In the rows, zero is written as 128.
The rows below come in pairs that one turn or mirror swaps. Which row does each named row swap with?
The rows were stretched afterwards, more along some directions than others.
kuvo: [119 137 120 115 172 142 143  94 116 136 127 142 118 144 157 140 124 137]
kize: [149 130 147 157 127 152 126 133 106 112 102 152 116 141  78 119 141 154]
dob: [113 112 104  99 163 119 128  92 138 138 120 136 134 117 126  96 117 119]
bog: [137 133 156 110 154 130 133 140 122 135 127 156 143 119 118 131 111 115]
Giru: [126 107  90 127 108 121  83 138 158 121 159 126 136 118 138  87 134 142]
Tilur: [ 98 147  99 108 139 137 137  89 101 135 120 121 114 122 143 130 152 166]
zupuv: [154 119 164 144  96 144  82 130 124 144 142 124 109  99 121 137 155 127]
lus: [129 133 132 112 112 129 116 123 134 135 149 102 136 137 138 146 124 133]
Numop: [112 106 105  97 163 120 122  91 133 136 120 137 134 118 122  98 112 117]
Pagu: [113 124  90 140 139 136 142 109 131  98 103 136 135 155  97  81 136 164]
dubuv: [134 135 155 116 158 125 139 133 127 139 125 157 142 120 131 125 120 115]
Benun: [150 108 135 126 177 131 146 110 150 119 135 134 146 138 145 141 123 129]
gab: [154  73 131 149 105 143  64 140 147 123 135 130 104 114 106 106 113 120]
kage: [145 112 135 111 100 128  74 119 133 151 156 116 119  97 137 135 139 122]
zop: [127 126 110 140  84 123  85 146 157 121 166 121 116 116 139  98 158 164]
zul: [136 141 136 156 126 149 139 130 106 107 102 146 118 146  78 110 150 164]
pote: [142 115 130 132 172 139 154 102 144 122 131 131 138 142 149 145 123 128]
suk: [108 111  93 109 160 118 134  85 148 126 124 127 134 126 123  88 126 135]
sil: [103 157 124 129 125 130 118 121 112 138 112 148 128 155 108  84 120 115]
Zuvud: [135 150 144 104 120 127 137 146 129 122 151 118 145 139 137 165 117 141]
nepav: [104 147  97 103 139 131 134  94 110 138 131 122 116 118 153 135 152 169]
fes: [161  86 145 139  91 138  65 157 151 115 151 124 110 103 103 110 125 124]
ridib: [135 119 118 147 137 143 143 115 118 107  90 139 123 150  79 105 132 166]
tave: [126 120 107 130  96 124  88 151 155 125 169 120 130 110 146 107 139 150]
Zim: [135  83 131 134  98 140  61 132 121 144 119 135 108 112 116 126 111 115]
kogos: [159 136 157 151 138 137 143 147 152  94 145 124 160 136 105 117 148 138]
dutev: [150 142 152 149 137 133 139 145 150  93 150 129 159 136 106 105 151 140]
Boput: [107 145 114 120 138 131 115 108 122 137 115 153 123 149 124  89 111 115]
Pobod: [135 152 156 121 147 138 152 147 106 132 123 158 133 144 118 152 117 139]
buki: [153  96 143 138  91 139  75 157 153 109 151 118 112 105 108  99 132 129]
Teluz: [145 115 121 125 175 132 141 108 157 111 146 133 143 140 143 122 129 137]
duni: [128 144 139 111 131 136 142 132 115 123 131 119 139 149 128 167 105 131]
gumo: [110 154 125 131 107 124 109 129 129 141 126 144 127 144 105  74 127 124]
Vago: [158 115 124 145  99 121  90 143 152 126 145 143 134 131  90  89 143 141]
kege: [107 151 134 117 113 142 129 124 111 116 128 114 121 111 126 120 149 152]
Volop: [ 96 168 109 123 135 130 135 112 119 131 123 145 122 152 127  89 121 131]
favok: [139 141 160 149 131 139 136 142 135 104 133 129 156 130 100 114 142 127]
Ziz: [123 115  95 125 105 122  85 140 158 120 160 124 138 118 144  84 134 142]
zof: [122 106  89 124 110 122  92 139 157 115 151 125 141 124 134  83 131 141]
Leziz: [ 98 166 115 118 126 139 139 103 108 127 128 113 121 115 148 120 162 169]
pedip: [128 123 118 126 177 143 145  92 131 132 126 137 121 141 154 138 119 137]
gunid: [137 108 100 130 116 116 107 118 144 142 132 139 130 128 113 105 142 153]
buvof: [161  83 141 135  93 137  70 156 155 114 148 122 112 108 104 107 119 128]
mebez: [138 147 159 126 150 138 154 146 114 134 123 153 138 134 123 154 114 137]
Kiguf: [118 151 128 104 120 124 135 127 128 128 149 106 135 143 139 145 128 142]
labu: [130 143 154 123 149 130 152 137 121 140 120 156 143 127 125 136 116 117]

Swapped with gunid: zupuv
Swapped with zop: Zim
Swapped with Teluz: bog
Swapped with fes: Giru

The rows below come in pairs that one turn or mirror swaps. Which row does each named row swap with?
The rows were stretched afterwards, more along some directions than others.
nop: [111 140 146 151 134 138 132 127 121  93 157 109 140 139 114 139 127 112
 109 107 134]
noz: [156 123  71 108 112 107 116 142 134 169  82 154 113 144 155 121 108 142
 136 158 124]
gafi: [113  99  69 140 119 120 113 151 150 156 109 170 123 111 147 105 141 150
 152 150 105]
nek: [111 117 120 143 137 107 114 159 124 146 138 127 143 141 140 124 123 117
 125 136 128]
Kan: [131 166 166 143 129 139 137 130 116 100 146 102 140 156 103 142 127  95
 114 122 135]
pezir: [134 113 132 107 142 121 114 123 138 130 133 111 104 110 138 120 140 137
 106 143 102]
Luga: [131  83 131 113 110  84 110 112 120 125 132 120 110  88 158  96 125 154
 107 144  80]
damek: [133 132 118 143 126 111  98 117 140 104 119 160 141 109 148 109  93 137
 110 154  92]
Pedu: [153 126 107 125 110 144 141 142  94 122  98 153 113 137 113 147 143 130
 153 126 143]
pofa: [133 119 139 132 109 118 137 148 137 129 119 140 120 113 140 128 159 139
 154 164 111]
kinu: [ 99 175 169 174 114 160 163 163 135 121 143 110 134 186 125 145 133 159
 144 128 162]
Lepe: [128 121 145 105 120 109 130 133 144 107 134 125 126 107 160 124  92 155
 108 152 125]
zafa: [150 110  80 113 101  97 138 113 106 148 108 136 109 121 160 127 177 134
 144 133 126]
tifa: [125 121 144 143 130 105 112 124 160 116 137 134 151 115 153 120 103 141
  75 143  92]
savi: [118 133 149 112 121 115 131 100 124 106 128 143 111 106 135 116 117 144
 147 139 104]
Pana: [129  98 118 106 105 111 139 136 115 135 138 131 108 133 147 133 181 137
 155 121 114]
Babo: [153 107  59 116 107 117 113 146 122 163  86 149 109 136 156 122 107 149
 131 146 130]
lanot: [128 150 109 136 123 117 109 149 155 138 124 146 142 119 144 100 117 149
 115 148 126]
taf: [117 128 155 137 128 105 111 142 173 105 146 141 152 102 136 127 112 146
  82 151  80]
ligun: [148 145  62 106 107 118 131 153 120 164  77 149 107 142 133 120 123 135
 166 157 133]
pemu: [116 151 156 122 128 121 142 152 139 143 125 145 132 142 113 144 135 142
 134 137 124]
nutam: [131 129 156 145 130 111 115 131 153 109 142 127 154 128 146 129  94 139
  73 146 105]
gevi: [135 109 146 138 101 114 141 112 105 108 137 115 114 131 156 124 148 130
 136 120 138]
Pepu: [126 122 144 111 113 103 127 128 146 104 135 125 127 106 167 120  89 166
 105 156 120]
fik: [156  87  88  76 117 109 119 131 125 174 123 142 114 118 145 130 182  89
 145 119 108]
Poza: [123 166 124 124 120 138 142 140 120 124 113 123 119 125 129 110 113 123
 151 151 145]
geken: [146 155 119 110  86  88 147 109 131 156  96 145 112 109 159 103 177 148
 144 154  90]
Pogu: [118 147 138 136 111 156 189 122 108 142 124 120 114 159 118 112 178 148
 140  92 143]
zuki: [124 132 134 114 157 132  91 137 158 105 136 147 119 108 127 123 111 103
 138 164 109]
Duf: [134 111 191 131 116 120 133 122 105  79 161  78 122 130 123 138 136 138
  93 116  99]
dizi: [144 152 101 135  88  76 131 126 119 144 109 138 137 146 147 128 138 137
 101 138 111]
Bavos: [158 135 119 148  96 145 131 112 114 117 118 116 122 143 117 136 138 115
 129 106 166]
nipo: [121 112 126 107 122  91 118 143 159 122 148 152 147 117 161 103 147 117
 125 140  85]
kazil: [127 115  87 131 102 123 138 144 130 167 100 165 110 123 145 106 169 156
 162 146 110]
Mazi: [127 137 155 125 121 158 136 173 124 113 126 115 113 156 109 151 112 122
 167 146 141]
dor: [147 159  94 122  89  99 117 160 142 151 109 157 127 155 129 131 156 127
 135 143 130]
tefi: [135 140 152 128 121 157 143 166 113 124 120 107 107 174 103 148 119 111
 168 140 155]
kaguv: [121 105 126 101 111 121 141 141 132 127 137 132 107 127 119 145 177 142
 154 118 112]
Neba: [ 98 108 134 103 138 121 121 165 172 112 155 146 138 103 113 143 155 145
 124 140  78]
lam: [141 157 148 127 104 110 125 121 162 124 129 117 144 117 149 125 140 133
 123 151 101]
Zego: [124 108 117 133 130 164 152 138 125 176 118 133 117 136 137 122 158 124
 156 121 135]
guge: [125 171 127 127 110 139 144 136 118 118 113 123 115 128 121 113 115 127
 154 149 148]
Piluf: [ 92  90  74 154 147 148 110 160 146 123 138 157 139 118 124 121 123 139
 128 125 126]
punif: [127  81 131 136 127 102 113 164 123 117 143 108 144 112 175 125 125 145
 112 159  87]
Rovu: [106 159 203 180 111 139 155 153 128  86 150 113 146 169 115 154 103 141
 119 138 142]
Nuvi: [110 172 190 127 132 150 145 147 137  90 167  99 136 148 110 141 134 132
 137 119 150]
loko: [126 156 166 137 128 137 136 124 121  97 148 106 135 146 102 141 137  93
 117 113 127]
zuzin: [127 104 144 129 122 142 133 173 130 108 126 121 116 148 128 146  87 149
 147 150 147]

Swapped with gevi: geken
Swapped with Duf: damek
Swapped with kinu: dor
Swapped with Zego: fik
Swapped with zuki: pezir

The rows below come in pairs that one turn or mirror swaps. Which row does each named row swap with?
The rows were stretched afterwards, more along some directions than others.
vimup: [144  86 119 136 137 103 124 145 114 151 124 110 158 128 153 129 153 115
 102 115 124 145]
tolu: [124 100 137 135 139  83 113 120 109 119 134 133 116 111 145 142 133 117
 108 132 123 132]
Fel: [123 161  89 138 135 124 117 102 144 111 102 138 117 137 123 130 138 150
 137 110 164 177]
dal: [160 148 118 130 100 122 108 130 134 120  96 109 126 143 120 124 131 172
 138 146 116 131]
Fef: [138  97 152 135 126  71 134 117 126 126 133 110 108 106 142 137 142 113
 118 134 111 127]
limi: [128 100 126 146 146  73 132 118 112 127 128 123 120 109 144 151 146 104
 113 119 121 127]
dev: [178 119 171 131 114 106 163 151 115 188 115  86 164 108 147 109 151 129
 117 153 121 104]
nuv: [112 138 151 103 132 136 142 136 132 133 146 120 144 141 121 140 102 109
 108 133 120 109]
pef: [101 145 138 108 148 139 142 126 141 125 143 123 146 138 108 149 110 111
 115 111 116 102]
Zedin: [159 153 108 125 117 131 120 132 145 122 109  96 138 157 137 118 122 165
 132 130 137 140]
natuz: [130 130 139  99 147 158 110 144  98 165 139 136 180 149 135 126 114 114
 102 123 115 108]
Buvor: [152 152 134 146 118 114 169 145 118 163 118 121 136 131 119 116 136 109
 126 139 137 135]
gitiz: [139 103 142 150 142  66 143 128 113 138 135 123 117 107 148 142 146  98
 105 124 134 137]
pur: [133 132 139  98 124 152 136 146 119 168 130 114 191 142 131 128 127 112
 107 124 114 105]
sekas: [160 161 113 125 118 130 106 114 136 134 106  97 139 160 146 117 119 150
 129 122 145 142]
Toduk: [154 160 131 135 108 115 181 146 122 161 115 123 141 127 113 123 140 121
 135 145 133 131]
pone: [125 151  87 141 149 116 113 105 128 114 107 141 111 136 118 134 142 152
 131 114 164 175]
Matub: [165 152 122 123 114 128 109 129 128 136 105 105 140 143 138 108 118 152
 131 134 124 133]
tudo: [110 150 121 120 136 139 150 119 150 122 135 111 149 152  97 163 123 125
 119 116 118 108]
Pez: [133  95 138 135 144  70 138 109 122 127 132 115 128 123 150 149 149 104
 101 111 116 133]
bavin: [ 99 158 131 105 150 145 132 126 143 119 136 134 138 146 105 154 105 120
 118 114 133 122]
devav: [102 156 130 102 139 135 141 127 132 126 134 132 131 145  91 157 107 121
 125 122 124 113]
feze: [136  93 116 148 132  76 130 117 110 121 133 118 116 129 135 157 146 126
 113 130 113 126]
zinov: [119 124 142 101 144 161 117 156 116 155 130 127 178 143 122 133 122 121
 109 131 102 109]
pof: [183 123 174 130  99 109 153 137 107 199 116  85 157 118 156 104 147 121
 115 154 120  91]
Luze: [185 122 157 138 102 102 169 157 114 176 124  92 155 114 151 112 160 139
 123 159 125 102]
piged: [109 134 137 105 113 143 152 137 140 130 141 107 154 137 116 139 116 115
 119 116 110  91]
daga: [123  86 123 151 151  75 139 128 112 126 135 122 129 109 147 137 150 106
 113 118 114 129]
lal: [148 152 132 148 107 115 170 145 124 159 116 120 132 129 113 117 137 112
 132 138 135 133]
mub: [182 125 170 132 103 103 166 141 123 186 119  75 155 125 143 109 146 126
 105 155 131 109]
Kef: [114 143 157  98 131 138 136 116 145 131 143 109 134 140 116 138 107 114
 116 128 116 107]
vok: [121 154  88 144 145 116 122 104 141 115 102 135 113 134 114 133 143 146
 135 109 164 176]
zinib: [181 120 174 137 102  96 156 157 105 187 116  93 152 107 144 110 151 130
 112 166 114 101]
nud: [150 155 121 120 126 130 105 126 139 135 107 100 139 152 129 118 113 154
 118 130 137 144]
vurig: [150  91 130 130 147  89 126 140 116 157 130 106 167 125 161 122 143 103
  93 120 123 146]
goke: [158  87 147 132 136  82 150 154 105 168 130 105 163 110 160 127 156 106
 100 131 117 130]
bomav: [154 155 137 138 101 111 178 144 126 166 108 116 137 131 112 122 138 117
 135 140 138 137]
libuz: [188 125 169 134  97 100 155 143 102 187 115  89 159 114 159 107 155 130
 117 160 120  92]
zolal: [112 148 121 108 141 143 135 125 148 126 141 119 139 155 101 159 110 133
 112 124 129 114]
Romel: [ 97 143 121 108 148 147 134 130 131 119 140 132 154 144 111 140 110 118
 121 116 109 104]
Lutul: [110 133 128 106 140 135 146 135 144 103 146 133 140 147 107 154 121 131
 117 119 102 111]
kudaz: [101 143 129 108 152 143 146 129 139 126 142 123 148 140 110 155 113 114
 114 116 123 105]
kav: [111 140 117 107 134 136 143 121 138 119 140 120 146 155 100 165 116 138
 118 128 113 105]
nuli: [147 156 130 142 110 116 178 142 127 158 115 124 134 123 113 120 144 118
 134 140 136 132]
zoz: [125 145 129  92 142 160 106 135 116 143 132 127 170 154 130 129 110 124
 108 118 119 119]
zif: [101 144 122 116 136 146 132 124 156 112 140 120 140 149 112 158 113 127
 121 118 125 117]
namiv: [131 152  93 138 136 119 119 111 128 116 112 145 113 134 113 128 141 155
 132 119 164 169]
Motem: [120 151  88 142 151 116 122 116 138 110 104 144 121 131 108 138 144 155
 138 117 157 169]
Viki: [135  96 117 164 136  70 141 117 124 120 128 112 116 118 130 160 163 121
 115 120 119 132]
Dos: [139  99 126 134 126  73 134 110 107 116 136 130 108 127 139 148 144 123
 115 129 123 137]
Gulu: [114 145 126  96 123 135 148 124 134 111 143 133 134 153 103 154 112 135
 124 130 116 115]
Sumuk: [118 149  93 144 143 115 126 111 140 117 105 137 121 128 107 136 145 149
 135 114 162 168]
narep: [183 119 189 131 101  99 161 157 109 194 113  80 159 109 144 108 147 123
 123 161 112  88]
nera: [133  88 141 139 119  77 135 115 109 141 132 105 132 104 155 134 153 103
 106 114 121 110]
vad: [124 162  95 137 137 124 112 107 126 115 111 149 109 134 119 120 137 149
 129 119 164 172]
nore: [135  98 136 153 131  79 135 115 123 136 138 111 124 115 156 144 147 102
 106 124 130 128]
Vapet: [156 144 103 125 117 124 120 127 157 121 107  97 134 150 132 121 124 168
 137 126 133 145]
lorez: [153 149 138 141 106 118 178 142 124 162 121 122 136 120 129 113 147 116
 129 141 141 135]
Vak: [145 155 132 141 110 109 180 145 134 159 108 118 134 123 115 122 144 121
 133 140 140 145]
fofel: [140  99 132 149 132  69 133 118 118 143 122 109 117 120 136 158 146 114
 109 130 123 129]
Roka: [128  91 135 151 147  65 142 124 121 128 132 115 120 105 141 149 149 103
 111 114 117 127]
pigu: [167 148 129 121 117 121 109 129 134 132 118  96 136 146 141 102 114 151
 126 132 134 133]
gezi: [132 104 128 142 145  64 139 120 108 131 138 126 107 114 132 146 143 108
 109 122 136 139]
rir: [147  89 118 132 151  87 139 155 122 149 127 114 166 128 149 138 143 118
 106 117 122 151]

Swapped with zoz: goke
Swapped with vok: nuli
Swapped with tudo: Viki
Swapped with pef: Roka
Swapped with Luze: sekas
Swapped with dal: mub

